Small tables with named rows and columns. After each table, cells are looked up by row and column.

lan:
         dani  gapa  mamuvo  liket  vav
ribiguz    38   148     173     34  240
rikamop   163   109     203    172  184
sud       183   117     134    158  147

liket of sud: 158
vav of sud: 147
liket of ribiguz: 34
dani of ribiguz: 38
mamuvo of rikamop: 203
liket of rikamop: 172
vav of ribiguz: 240
gapa of rikamop: 109
mamuvo of ribiguz: 173
dani of rikamop: 163
gapa of ribiguz: 148
mamuvo of sud: 134
gapa of sud: 117
vav of rikamop: 184
dani of sud: 183

Table fepu
	kolubap	zozis	pefop	puna	kovin	gafodu
tik	258	269	593	520	104	473
ped	709	139	836	775	354	113
zala	83	685	775	10	280	322
suderet	345	444	284	641	342	641
mulikin	152	345	222	173	198	572
vazesaf	533	115	567	373	310	98
sedofu	684	128	389	591	363	151

What is the puna of vazesaf in fepu? 373
What is the pefop of vazesaf in fepu? 567
What is the puna of zala in fepu? 10
What is the pefop of suderet in fepu? 284
What is the gafodu of ped in fepu? 113
What is the kolubap of ped in fepu? 709
What is the pefop of sedofu in fepu? 389
What is the kolubap of mulikin in fepu? 152
What is the kolubap of zala in fepu? 83
What is the puna of suderet in fepu? 641
What is the pefop of ped in fepu? 836
What is the kolubap of vazesaf in fepu? 533
What is the zozis of vazesaf in fepu? 115
What is the puna of mulikin in fepu? 173
What is the kolubap of suderet in fepu? 345
What is the gafodu of vazesaf in fepu? 98
What is the gafodu of zala in fepu? 322
What is the kovin of tik in fepu? 104
What is the zozis of sedofu in fepu? 128
What is the puna of sedofu in fepu? 591

zuzad:
         kigo  vum  mig  bivolan  zefa  pevuve  latamap  lek  gafug
keba      115  166  172      186    94     177       91  165     86
let        54  147  166      107    42      43       41  143    166
vinupi     67   51   55      131   122     164      156   48     81
fugepe    147   95  176      112   103      45      193   49     36
bazo      142  154   41      114    60      60      172   89    188
ruv        99  188  170      162   193     104       63   87     75
tavuzop   191   92  131      122   100     178       42  136     38
malobiv    59  183  141      112    38     189      184   52    129
gevigob   151  165  146      101    36     116       66  100     61
sopaz     187  103  129      179    53      98       58  139    172

latamap of fugepe: 193
latamap of sopaz: 58
lek of fugepe: 49
lek of malobiv: 52
vum of tavuzop: 92
mig of fugepe: 176
kigo of tavuzop: 191
zefa of gevigob: 36
gafug of let: 166
Row with the largest vum: ruv

Table tebem
columns: pov, depin
sifun: [67, 245]
rudu: [56, 161]
gasu: [95, 116]
pefifa: [88, 125]

What is the depin of gasu in tebem?
116
What is the depin of rudu in tebem?
161
What is the depin of pefifa in tebem?
125
What is the depin of sifun in tebem?
245
What is the pov of rudu in tebem?
56
What is the pov of gasu in tebem?
95
What is the pov of sifun in tebem?
67
What is the pov of pefifa in tebem?
88
Which row has the largest depin? sifun

nazugor:
|  | vumeze | doseku | nenomud | zifa | beno | vov | rimam | kob | dor | pov |
|---|---|---|---|---|---|---|---|---|---|---|
| roretor | 141 | 216 | 191 | 93 | 135 | 109 | 216 | 175 | 197 | 107 |
| zepa | 169 | 194 | 103 | 85 | 135 | 135 | 194 | 101 | 158 | 209 |
| fer | 131 | 142 | 117 | 56 | 62 | 149 | 142 | 133 | 164 | 160 |
| vegifef | 112 | 56 | 95 | 101 | 112 | 153 | 56 | 116 | 133 | 121 |
| rusadag | 103 | 76 | 105 | 86 | 138 | 211 | 76 | 168 | 142 | 125 |

roretor, zifa => 93
zepa, pov => 209
roretor, vov => 109
fer, rimam => 142
vegifef, zifa => 101
zepa, vumeze => 169
fer, pov => 160
rusadag, rimam => 76
roretor, rimam => 216
vegifef, beno => 112
roretor, vumeze => 141
zepa, vov => 135
roretor, dor => 197
fer, zifa => 56
vegifef, dor => 133
rusadag, nenomud => 105
rusadag, vov => 211

suvetov:
columns: zufi, loz, gefire, zaz, zonulot, dalet, somotem
sodinul: [-64902, -20367, -36642, -72341, 60388, 4810, 44516]
beben: [-54951, 7633, -80485, -32132, 7567, -29231, -36776]
zubima: [40499, 1955, -5814, 20280, 16803, -3083, 34581]
mika: [-40545, -25995, -38653, -3993, -20406, 71537, 24724]
ber: [-45782, -13226, -29468, -19092, -21696, -62644, -26168]
tef: [35131, -16933, 67674, 20587, 1582, 20636, 13065]
lape: [41895, -3397, -2561, 27369, 776, -24412, 33205]
posemod: [-15951, 65749, -17893, -10630, -19312, -31311, -18715]

What is the zaz of zubima in suvetov?
20280
What is the zonulot of mika in suvetov?
-20406
What is the loz of beben in suvetov?
7633
What is the loz of sodinul in suvetov?
-20367
What is the gefire of sodinul in suvetov?
-36642
What is the loz of zubima in suvetov?
1955
What is the dalet of mika in suvetov?
71537
What is the zufi of sodinul in suvetov?
-64902
What is the dalet of tef in suvetov?
20636
What is the zaz of mika in suvetov?
-3993
What is the gefire of posemod in suvetov?
-17893
What is the dalet of beben in suvetov?
-29231
What is the zaz of tef in suvetov?
20587
What is the somotem of mika in suvetov?
24724
What is the loz of posemod in suvetov?
65749
What is the zufi of beben in suvetov?
-54951
What is the dalet of zubima in suvetov?
-3083
What is the zonulot of tef in suvetov?
1582
Which row has the largest loz? posemod

satok
columns: vub, lukoge, gubos, sebovel
dom: [28, 70, 161, 155]
ligi: [112, 141, 196, 148]
gam: [43, 78, 58, 69]
sep: [26, 189, 87, 181]

What is the lukoge of sep in satok? 189
What is the sebovel of dom in satok? 155
What is the lukoge of dom in satok? 70
What is the vub of sep in satok? 26
What is the lukoge of gam in satok? 78
What is the sebovel of ligi in satok? 148
What is the gubos of sep in satok? 87
What is the sebovel of gam in satok? 69
What is the lukoge of ligi in satok? 141
What is the sebovel of sep in satok? 181
What is the gubos of ligi in satok? 196
What is the gubos of gam in satok? 58
What is the gubos of dom in satok? 161
What is the vub of ligi in satok? 112
What is the vub of dom in satok? 28
Row with the largest vub: ligi

dorezug =
,dip,vazumim,puno,nonavuk,fug,doma,nik,midine
fetin,44,-27,-23,-39,-36,-37,-37,-36
bar,-24,-33,-40,-43,-38,-33,-33,-31
vipopu,-52,17,-81,-36,-35,-36,-36,-36
daf,-14,16,-40,-36,-33,-35,-38,-38
vudif,-70,-44,-86,-39,-36,-32,-34,-34
suguvop,-31,-42,-70,-41,-37,-34,-35,-33
zep,-31,31,-78,-38,-35,-34,-35,-35
pekaper,-42,-31,-7,-35,-36,-38,-37,-37
fak,-61,50,-40,-35,-38,-36,-34,-33

bar, fug: -38
vipopu, nik: -36
vudif, vazumim: -44
fetin, doma: -37
vipopu, midine: -36
pekaper, nik: -37
pekaper, doma: -38
pekaper, vazumim: -31
fak, midine: -33
pekaper, puno: -7
vipopu, doma: -36
vipopu, puno: -81
daf, puno: -40
bar, nonavuk: -43
fetin, vazumim: -27

Table tikati
fields: dod, gedumif, vogobu, kirob, bapo, vap
revo: [92.3, -31.4, 18.1, 48.2, -17.1, 43.0]
rusita: [-37.1, 57.3, 3.1, 49.2, -2.3, -65.1]
bak: [52.5, 34.4, -24.1, 71.6, 0.1, 13.8]
venagu: [-45.7, -7.3, -19.4, 43.1, 12.2, 0.8]
bet: [2.0, 36.9, 70.9, -33.1, 3.2, -16.4]
vufola: [-63.6, 45.5, -25.7, 79.1, -27.3, -98.2]
par: [29.5, 27.7, 16.2, 66.7, -68.4, -77.9]
mifesan: [40.8, 50.3, 10.1, 35.6, -18.7, -52.6]
geb: [48.1, 40.7, -13.0, 25.4, 56.3, 20.0]
nuso: [-12.9, 0.9, -45.3, 20.1, 4.9, 20.5]
repev: [75.8, 86.8, 7.3, 52.6, -54.2, -27.3]
balo: [-7.6, 47.9, 12.5, -43.4, 39.6, 5.1]

What is the gedumif of geb in tikati? 40.7
What is the gedumif of nuso in tikati? 0.9
What is the vogobu of bak in tikati? -24.1
What is the bapo of mifesan in tikati? -18.7
What is the bapo of bak in tikati? 0.1
What is the gedumif of bet in tikati? 36.9
What is the bapo of bet in tikati? 3.2
What is the gedumif of revo in tikati? -31.4
What is the vogobu of vufola in tikati? -25.7
What is the vogobu of balo in tikati? 12.5
What is the kirob of revo in tikati? 48.2

